Rows are one point carried round by a steady rotation, each followed by how many steps it has turned.
The counts run from 0 to 284.
[-279,161,-36,-176,1,-47,182,23,359,-326,22,158,68,-132,-85,199,226,61,-174,-327,-269,-61,-70,-4,8,-170,-178,46,86,-157,-156,-174,106,231,49,28,-124,-85,259,-54,285,-247,315,54,-89,399,180,185,-130,-69] : 27
[-203,251,-14,-131,122,79,386,-129,89,-226,-68,170,46,62,-130,182,88,125,-118,-280,-358,-54,-105,-50,-357,-98,121,-106,127,-140,40,-20,247,133,-17,133,-260,115,207,-180,176,-156,483,35,-75,231,-20,265,-57,-1] : 264
[-178,260,-151,-41,125,-60,213,-265,-132,-83,-329,49,-119,-174,-78,22,289,172,-258,260,87,-205,-360,-328,-118,-86,82,38,-24,-150,123,28,104,209,7,189,-235,267,94,-192,-45,-34,296,142,-164,74,-348,46,95,38] : 256
[-37,270,-198,-25,206,211,72,-316,-37,-216,301,84,-85,-149,14,8,148,215,-154,115,-105,-75,-90,-263,-548,-153,122,19,218,-115,2,-47,145,251,75,-4,-302,185,272,-231,-77,-18,247,-36,-119,-12,-128,119,-57,58] : 100
[-118,89,135,-412,67,-315,-325,-31,187,-114,5,-72,169,67,-313,143,418,-38,-69,-65,34,-186,-194,-268,-38,-211,-228,-63,-34,-390,-117,-33,124,4,71,261,-8,48,297,-188,314,-31,-19,97,-170,-48,74,135,109,-135] : 53
[-69,-71,-238,-354,184,-54,-5,124,157,-458,-271,119,-48,331,143,-65,425,-8,-72,127,-48,103,145,85,-321,-15,133,100,187,32,-55,308,83,176,78,251,-94,-22,-79,-193,182,24,11,62,80,-84,167,-218,147,41] : 76
[-72,17,-267,-81,295,-12,366,-17,158,-105,-288,70,-67,-257,138,56,244,227,-64,334,-15,-36,-214,-174,-158,95,77,168,-204,-122,281,140,-64,293,24,-22,-226,166,-9,-71,-1,-60,161,39,141,302,-17,-179,168,-26] : 267
[71,150,10,-486,97,-222,140,134,179,-417,-251,12,-24,207,-25,182,12,102,137,-186,-264,192,-85,196,-178,-73,60,88,59,-180,130,14,134,173,250,237,-26,53,215,-121,168,-231,132,114,6,83,174,-44,-38,-138] : 170
[128,250,-108,-305,0,-182,-126,44,-72,-562,247,-240,-275,-68,-96,67,95,6,44,108,-157,2,42,52,-221,-93,-101,159,148,-297,2,-188,204,132,61,49,156,83,381,-124,-249,-39,90,40,-24,262,47,-131,-184,8] : 188
[-73,141,-177,-66,200,-261,242,-26,283,-162,-346,104,-139,-197,11,212,289,131,79,-22,-59,-190,-280,28,24,-172,-319,124,-47,-5,-105,64,0,282,57,117,-266,52,0,-1,138,-159,110,157,-133,452,19,-107,-40,-10] : 20
[-31,-20,-109,-245,30,-49,-128,-193,180,-305,-187,287,-21,303,266,-66,422,-83,-60,39,-286,-139,-126,28,-115,-42,52,56,335,27,-266,216,35,228,-126,399,-70,-184,-186,-287,156,0,238,-104,-108,-21,108,-2,-46,19] : 231
[-51,29,-54,-424,22,-190,176,291,37,-382,-357,35,90,57,238,-173,261,-98,217,104,-113,142,-156,-143,-83,97,176,207,115,-275,86,-16,20,80,170,103,240,142,-5,-54,85,-343,117,175,69,231,108,-226,182,-115] : 159
[-142,174,-147,-211,239,210,67,-127,-43,-379,308,119,133,41,-23,-31,79,57,-102,84,-179,61,-45,-257,-619,-141,270,-99,210,-162,-24,-4,104,152,21,-117,-249,272,195,-91,-70,-27,206,-124,-42,105,24,152,-30,-25] : 99
[74,248,-86,-336,186,-62,1,-108,-11,-497,-25,55,-148,316,-120,173,57,132,-55,-52,-335,178,31,160,-572,-12,129,-23,178,-62,-102,116,208,184,130,243,-256,11,56,-286,19,56,156,-10,-12,-106,34,-20,-147,53] : 88
[-48,-29,-279,-258,265,-32,-9,-27,108,-19,-368,235,190,62,195,-90,315,51,-81,417,56,-64,-297,-236,-128,53,182,198,91,-68,161,348,-134,159,60,193,-137,59,-218,-291,85,-53,30,68,-12,20,-71,-213,282,-100] : 240
[161,39,-62,-167,79,-91,111,-372,110,32,-214,76,-147,23,133,166,302,160,-40,271,-221,-321,-372,4,-189,-63,47,55,148,-93,253,246,21,149,-12,272,-139,116,-42,-415,-41,119,311,162,198,78,-220,38,55,-116] : 250
[-213,120,105,-277,45,-117,-187,44,391,-77,-5,138,122,136,-158,177,416,45,-176,-170,-109,-57,19,-134,11,-190,-62,-27,155,-204,-215,4,199,116,109,189,-11,-110,248,-268,424,-146,107,94,-176,-88,191,168,-18,-90] : 54
[-114,163,-137,-136,-100,-58,385,-11,49,-406,10,118,-103,-98,284,-115,300,-139,-92,91,-174,-219,-77,-152,-80,7,93,44,292,-143,85,-134,105,155,-51,-20,78,218,125,6,-55,-228,419,1,53,532,39,-93,22,-60] : 11
[-76,42,-413,-73,315,-56,99,-102,221,-414,-209,256,-127,157,111,-26,270,190,63,164,-131,127,-69,-49,-347,-80,-83,-40,-5,74,-82,309,-144,313,-36,120,-336,39,-221,-29,95,28,27,-4,-41,250,45,-233,121,51] : 103
[15,253,-21,-344,81,-166,-93,40,106,-363,48,-165,-50,-146,-119,114,128,10,250,-182,-352,3,-134,163,-106,-45,-145,285,70,-307,-141,-209,131,122,85,24,36,-102,250,-223,88,-244,148,7,-230,322,56,119,-274,-53] : 33
[-117,134,-244,-222,333,-98,361,36,41,-184,-258,76,-66,-81,95,-24,315,1,199,233,-39,-47,-205,-250,-250,5,14,157,-114,-136,252,156,-72,160,38,-47,-180,272,-74,36,-52,-130,160,85,7,438,-30,-178,197,-62] : 268
[135,113,143,-188,-127,-202,92,-70,204,-193,-233,135,-187,6,191,-159,368,-28,68,-204,-402,-156,-217,16,57,-67,-11,170,303,-212,12,-83,134,140,-11,326,192,-115,32,-229,181,-160,438,39,136,160,56,44,-1,-34] : 149
[-401,-1,-211,-110,154,62,390,108,191,-278,-140,190,112,-84,-24,-105,224,48,-182,-91,-12,16,-180,-452,-198,41,-44,-62,-128,-249,108,-72,15,120,-118,-29,-196,192,62,114,211,-109,220,-76,5,411,176,-12,225,12] : 274
[201,130,206,-295,-97,-416,50,-57,81,-158,-180,-46,-141,-103,-201,66,170,196,-254,-70,-52,-24,-313,-110,12,-113,-150,69,-108,-373,231,-171,184,104,110,320,31,86,277,-215,134,43,229,237,46,-32,-88,-19,40,-84] : 162
[-39,20,-276,-59,17,-176,296,-28,131,-268,-325,186,-55,-212,-33,34,6,304,-452,52,-7,83,-370,-131,-42,4,-156,13,-332,-205,296,-58,32,356,-8,220,-209,23,137,-58,138,-134,189,-30,-84,185,-6,-82,35,-3] : 8
[-183,25,-285,24,112,211,189,-143,354,-328,186,363,-14,-28,205,-79,122,155,-231,-97,-302,26,49,-212,-405,-74,-12,-34,149,-71,-99,6,-37,305,-89,-54,-292,-114,-66,39,176,-23,328,-229,7,281,207,73,84,67] : 110
[48,111,-190,-231,60,91,-9,-133,-5,-488,-12,20,-139,50,-113,26,-58,220,-313,17,-164,217,-17,93,-512,44,85,118,48,-136,75,1,199,298,86,305,-211,-111,161,-270,-55,114,137,-103,-16,-260,68,-51,-113,100] : 89
[183,185,-156,-322,257,-322,-200,-57,311,-258,262,-94,-100,72,-75,350,317,176,183,135,-97,-93,-47,108,-157,-242,-318,86,29,-75,49,130,53,127,166,82,-176,87,207,-89,30,62,-86,239,-75,280,117,-88,-86,-188] : 196
[149,121,-57,-74,240,-254,224,-257,302,-29,-126,-40,-198,-211,-25,218,264,257,179,6,-259,-152,-271,82,-190,-2,-376,154,-251,-189,338,41,-4,142,74,130,-194,-44,38,-158,114,78,233,44,138,409,12,-21,-40,-103] : 278
[-225,59,-103,-197,103,62,100,0,222,-360,-28,302,30,315,-11,126,299,174,-352,-82,-181,99,123,-10,-331,-153,100,-181,179,-4,-113,98,189,240,21,322,-197,18,101,-215,257,93,225,45,74,-243,81,44,92,24] : 82
[-182,237,-29,-346,85,-175,103,181,62,-397,247,-40,105,37,-191,297,152,108,-9,-102,-18,12,49,-20,-227,-176,29,-76,104,-202,100,-144,265,124,168,-62,-28,349,426,-84,85,-209,147,246,-41,155,102,90,58,-218] : 181
[-212,-123,-286,-159,123,-33,-287,7,313,-270,93,316,277,211,74,-91,292,36,-340,16,-9,19,-80,-313,-92,-120,33,-49,111,-176,-198,36,-48,195,-81,120,-153,-33,26,-35,329,-19,-86,-148,-164,-23,233,47,157,-97] : 219
[-332,131,-70,-388,110,-25,-173,85,95,-267,-24,90,47,215,49,-129,631,-138,-60,111,96,-152,85,-284,-69,-90,129,41,306,-202,-194,-13,102,75,35,126,84,208,161,-166,167,-95,-25,124,-102,-10,106,-62,225,-72] : 65
[-337,185,-124,-118,130,124,442,41,61,-291,76,109,6,-133,187,-103,347,-33,-53,-73,-71,-99,-66,-328,-249,-17,103,-15,98,-246,35,-164,48,130,-36,-89,-22,220,98,51,81,-184,396,-109,73,469,9,43,146,-58] : 275
[-209,203,-213,-149,45,145,254,114,108,-300,85,-42,195,-312,45,-46,-55,187,-219,115,-144,23,-167,-203,-211,-2,135,215,19,-301,171,-241,100,316,77,-178,-42,127,398,-85,-33,-366,295,-83,-84,304,28,84,-55,-120] : 17
[-48,219,-27,-23,46,-18,80,-214,150,-226,159,267,-195,-16,194,-185,405,-69,82,-56,-343,-202,-184,-193,-208,-121,-92,100,380,-107,-206,-21,-44,92,-136,79,-102,-37,-155,1,79,-15,349,-156,-114,421,6,57,-67,64] : 121
[225,159,131,-275,236,-417,-8,-203,138,184,-204,60,79,-29,12,25,356,52,352,22,-206,-153,-473,-185,-51,-145,-103,165,77,-267,180,77,-41,-2,94,120,-28,114,-136,-197,180,-199,211,152,-115,247,-99,152,94,-192] : 141
[-159,50,-164,-48,238,-27,142,-152,290,-304,53,363,43,162,-79,53,141,148,-244,-209,-178,5,-85,-141,-315,-140,-117,-220,34,-79,-102,40,77,254,-92,146,-384,5,1,-40,235,53,209,-143,-160,251,88,223,28,78] : 109
